In the rows, zero is written as 128.
Each path below is one point turned by a fixed rotation once a step. After each direction that follows a path, write how fast that rotation turns it, in degrees per step (0 if it stays still).
Each turn is a multiple of 5 degrees from 10 to 175, or 0.
Each row of a path follows its step; steps can be skipped.

step 2: [120 136 126 129 125 147 130 143 134 130 138 121 123 134 129 109 138 136
 132 125 113 123 140 128 127 137 130 120 134 130 123 139 124 126 117 132
 132 132 120 141 119 135 128 128 128 129 118 131 141 134 120 127 128 132
 128 137 127 117 138 141 125 117 132 121 138 126 116 123 124]
step 3: [132 123 123 142 125 138 127 119 132 118 141 124 116 127 123 136 141 120
 126 123 128 131 136 134 126 119 129 121 123 116 135 132 127 126 118 126
 133 145 130 134 126 140 118 114 139 127 121 126 133 126 145 140 139 132
 129 125 130 141 136 136 132 129 133 134 133 124 109 125 122]
step 4: [116 133 120 125 117 127 130 126 128 126 142 133 137 132 122 133 122 121
 136 124 121 137 131 132 115 124 142 128 125 133 135 133 127 112 127 129
 105 128 118 130 129 128 133 116 127 121 116 130 120 125 130 118 126 142
 138 120 128 139 135 121 124 118 132 133 131 140 115 119 119]
step 6: [137 129 123 127 116 142 154 131 141 127 129 129 125 120 127 129 127 124
 134 129 129 135 125 118 115 140 123 132 136 141 135 124 124 125 121 127
 129 135 133 133 121 131 128 116 134 137 130 139 138 124 129 136 127 126
 132 117 117 130 131 139 143 124 135 134 134 133 126 115 144]
step 7: [133 131 131 128 118 142 139 117 128 123 125 123 124 127 134 135 133 134
 133 131 139 137 133 128 115 125 116 125 136 135 130 119 126 120 138 144
 128 138 120 130 125 121 124 116 124 119 122 126 124 145 135 129 122 130
 131 111 137 126 148 133 121 123 120 115 128 128 126 125 117]
step 8: [120 139 128 138 133 120 133 133 124 127 127 114 132 137 128 132 126 125
 132 120 118 133 137 133 130 135 137 119 139 141 126 124 117 137 123 146
 124 143 131 131 120 112 124 119 139 127 120 121 120 137 117 132 120 127
 140 131 119 134 131 138 118 129 133 122 134 131 115 129 132]
step 12: [140 126 132 137 124 133 136 123 131 133 134 140 128 136 131 134 124 134
 125 115 133 124 136 132 131 130 122 118 121 128 131 146 118 135 120 134
 120 134 121 121 127 124 124 127 137 139 120 127 128 142 124 141 137 115
 131 103 114 133 122 127 134 130 133 132 134 126 124 114 134]
step 18: [116 124 133 119 118 132 151 132 131 129 138 138 132 125 131 128 131 133
 133 138 119 133 126 132 120 136 118 117 114 136 134 140 119 122 126 130
 132 131 124 115 122 125 139 131 126 111 115 137 132 139 126 137 132 128
 126 125 131 129 125 133 125 117 132 136 142 127 125 118 139]
step 20: [120 137 133 127 132 135 138 142 130 122 126 111 133 131 132 124 133 135
 130 128 126 125 142 130 128 145 138 126 130 120 132 136 129 119 118 126
 116 135 124 135 121 148 123 108 133 128 126 131 126 134 126 134 128 135
 142 125 134 127 135 142 126 118 142 115 127 135 126 127 125]
[129 129 122 126 128 128 127 126 129 129 129 127 131 126 125 130 128 128
 126 128 126 127 125 129 124 128 129 125 124 128 127 130 130 125 130 129
 128 125 130 126 130 126 129 128 126 130 126 131 130 128 131 128 129 129
 129 128 124 130 124 125 132 131 127 127 127 129 129 129 129] -> 60
[130 127 132 130 127 128 131 125 128 123 130 130 132 128 126 128 129 127
 126 131 124 128 130 131 124 129 127 131 128 128 129 128 126 127 131 129
 133 129 128 128 129 127 126 130 129 128 131 125 130 126 130 128 128 130
 126 128 129 125 128 127 129 126 126 127 130 130 125 130 130] -> 95
[127 129 133 130 131 127 127 131 126 128 126 127 127 128 133 131 127 125
 125 127 128 129 126 125 127 127 130 127 127 126 128 129 127 125 129 127
 131 131 131 129 129 126 127 128 129 131 129 130 123 127 130 131 126 131
 129 130 124 131 128 130 132 127 128 129 129 126 126 128 130] -> 155

step 0: [141 134 127 116 152 121 126 127 135 127 138 132 128 113 138 133 124 135
 133 127 114 129 122 136 120 119 128 134 120 121 129 138 144 125 137 137
 123 135 116 145 139 134 126 129 132 115 122 146 122 120 129 118 122 118
 123 123 122 131 139 134 130 137 127 126 141 121 129 124 125]
step 3: [137 114 118 107 125 133 132 135 125 132 120 126 126 124 115 119 130 132
 141 122 123 113 129 147 125 135 114 124 127 126 125 123 130 138 129 140
 135 142 122 125 146 132 126 129 112 110 135 124 129 120 124 138 121 117
 127 133 130 120 136 125 130 138 130 127 140 128 120 122 122]
step 4: [123 132 115 122 143 129 122 125 121 132 122 119 141 125 117 127 134 133
 136 127 124 120 135 141 136 125 135 120 147 117 120 135 133 121 121 136
 131 131 120 137 123 137 137 131 114 119 128 118 130 119 130 133 116 122
 134 147 118 131 140 137 115 139 111 117 121 122 130 123 125]
step 6: [145 127 113 111 127 124 138 117 130 134 127 133 128 116 114 131 127 129
 120 134 130 134 122 131 121 123 123 130 122 112 127 132 127 120 119 123
 127 123 116 144 146 115 132 130 112 121 135 138 135 128 123 124 124 122
 119 113 110 130 127 123 126 125 119 123 123 111 130 121 127]
step 7: [133 125 125 112 136 136 143 124 128 139 134 130 123 124 127 135 125 127
 123 133 110 126 114 132 117 118 135 122 135 116 123 132 138 124 133 125
 143 128 117 127 125 124 144 131 130 128 144 133 128 125 135 126 127 125
 131 135 103 124 127 134 138 135 135 117 136 130 117 123 107]
step 13: [131 122 118 112 131 126 127 124 132 132 127 132 131 128 120 122 132 129
 121 126 125 122 109 128 121 142 144 120 138 117 135 128 138 131 131 138
 125 124 116 129 130 123 155 130 110 129 124 115 135 127 123 140 128 134
 138 126 111 112 143 123 132 132 121 129 126 124 127 120 131]
step 14: [131 126 130 106 127 130 137 110 109 131 119 132 130 129 126 124 129 128
 137 122 121 122 128 148 119 117 129 112 137 119 132 122 135 143 127 129
 119 124 132 129 144 122 141 124 124 116 135 140 131 122 133 126 126 127
 129 141 128 114 133 128 135 133 120 135 122 122 113 128 129]
step 15: [134 123 114 115 120 124 122 116 127 140 138 120 136 117 127 123 122 133
 136 137 104 121 132 137 140 122 124 114 122 114 134 126 138 124 120 132
 129 142 123 130 125 119 119 133 119 118 137 126 141 121 129 125 114 116
 126 137 127 128 127 127 122 133 114 125 128 119 122 116 123]
step 17: [149 134 118 115 129 133 138 120 131 142 118 135 138 135 137 129 127 126
 124 118 134 130 118 121 126 126 123 119 121 134 133 127 136 125 114 132
 120 133 121 139 139 121 146 136 127 120 138 133 124 121 130 119 139 125
 124 117 130 129 133 136 116 128 128 113 140 113 128 128 113]
[126 130 130 130 130 129 129 127 125 128 129 127 125 129 127 128 128 128
 128 127 126 128 126 130 123 127 128 129 126 127 126 127 128 131 129 123
 129 130 129 128 128 131 129 129 132 126 129 133 125 124 130 127 131 130
 127 130 129 129 130 132 130 129 129 128 129 130 124 128 130] -> 155
[125 128 123 130 131 128 129 126 128 127 129 128 128 126 132 128 129 129
 127 127 127 129 132 127 126 129 129 126 132 128 125 128 127 130 132 124
 125 127 129 127 129 129 128 124 129 129 130 130 129 130 126 130 125 128
 127 128 124 130 128 126 127 132 128 126 129 127 129 129 131] -> 155
[126 130 129 130 129 124 127 130 127 129 125 131 128 126 124 128 129 128
 125 131 128 126 127 131 123 130 123 130 130 129 128 127 128 132 127 129
 126 126 125 128 130 128 127 127 127 127 131 128 125 132 126 129 131 127
 127 128 129 129 128 127 128 127 125 129 126 125 127 129 127] -> 140
[124 130 129 129 126 129 127 130 125 129 129 126 125 131 128 126 129 123
 130 128 128 126 129 129 130 129 126 126 127 127 125 128 130 130 131 130
 125 130 128 123 129 129 131 128 128 125 129 127 129 128 127 130 123 128
 130 130 127 124 125 128 130 126 127 129 126 128 127 126 127] -> 65
[128 128 132 127 128 128 126 128 127 127 129 129 131 125 130 131 125 126
 129 128 127 126 128 128 128 126 125 126 129 125 127 131 129 124 128 127
 128 131 130 130 127 126 127 126 125 127 127 129 124 131 128 127 126 126
 131 128 131 129 129 129 128 129 125 129 128 127 128 129 135] -> 70
